Each row has a name. Each question is about the rows just above it.

Q_826: [172 131 152  90 164]
Q_168: [119 135 142  93 151]
Q_470: [119 135 142  93 152]
Q_514: [173 131 103 201 126]
Q_633: [ 85  91 111 151 127]
Q_648: [147 115  96 165  82]
Go on from [111 151] to the end of its row. => [127]
After [ 85  91 111], its row goes on with => [151 127]
Go on from [173 131] to the end of its row. => [103 201 126]
Among the named rows, does one hold [152  93 142 135 119] next to each other, in this order? => no
Is [132 103 201] printed in one of the named rows, side by side and in this order? => no

Q_470: [ 79 198 103 199 167 192  53 210 204  78 150 167 110  81 202  56 110  63
 155  91 163 143 155 149 206  96 142 119 171 164 177  88 113 125  53 143
 138 165  61  80  55  96 101 181 142  91  94 125  63  99 136]
Q_648: [137 192  83 174 168 183  82 164 163  50  70 107 133 164 207 106 124 137
 116  51 154 186 157 148  98 171 165  56 171 144  57  82 184  60  87 199
  71 116 111 199 135 156 120 179 123 152 152 199 123 129 113]
Q_9: [202  78  65 197 111 126 200 136 183  52 101 106  55  94 198 154 160 164
 153 192 167 187 156 174  98 171 166  56 171 163 177 117 127 196 155 110
  66  69 173 160 120 118 210 176 205 207 174 118  58 170 191]
Q_749: [137 192  83 174 168 183  82 164 163  50  70 107 133 164 207 106 125 137
 116  51 154 186 157 148 210  45 119 126 174 146 173 133  97 117  65  95
 116 164 178 102 184 128  52 153 203  93 150  59 191  48 137]
Does one of the named rows hold [199  87] side by side, in this order? => no
Is [178 103] printed in one of the named rows, side by side and in this order? => no
After [171 163 177], its row goes on with => [117 127 196 155 110  66  69 173 160 120 118 210 176 205 207 174 118  58
 170 191]
After [125 137 116], its row goes on with => [ 51 154 186 157 148 210  45 119 126 174 146 173 133  97 117  65  95 116
 164 178 102 184 128  52 153 203  93 150  59 191  48 137]
The rest of the row after [142 119]: => [171 164 177  88 113 125  53 143 138 165  61  80  55  96 101 181 142  91
  94 125  63  99 136]
Go on from [ 98 171 166  56 171] to the end of its row. => [163 177 117 127 196 155 110  66  69 173 160 120 118 210 176 205 207 174
 118  58 170 191]
Is [91 95] printed in one of the named rows, side by side and in this order? => no

Q_797: [141  88  54 144 154 119 120 123 122 108  60 122 188]
Q_168: [133 135  54 103  89 124 127 128 122 119 152 122 103]
Q_633: [107 153  80  93  83 106 149 118 118 102 152 121 116]
Q_749: [ 51  89  54 103  89 124 126 111  98 108  59 135  40]
Q_514: [107 161 110 112 114 103 153 114 133  97 157 120 150]
Go on from [ 54 103  89 124 127] to the end of its row. => [128 122 119 152 122 103]
The rest of the row after [89 54]: => [103  89 124 126 111  98 108  59 135  40]
Is [119 120 123] printed in one of the named rows, side by side and in this order? => yes
Does one of the named rows hold [102 152 121 116] side by side, in this order? => yes
After [108  60], its row goes on with => [122 188]

Q_749: [145 135 221  85 138]
Q_826: [102 135 220  85 138]
Q_514: [145 135 220  84 137]
Is [135 220  84] printed in one of the named rows, side by side and in this order? => yes
The rest of the row after [145 135 221]: => [ 85 138]
Go on from [145 135 220] to the end of its row. => [ 84 137]
The rest of the row after [135 220  85]: => [138]
The rest of the row after [220  85]: => [138]

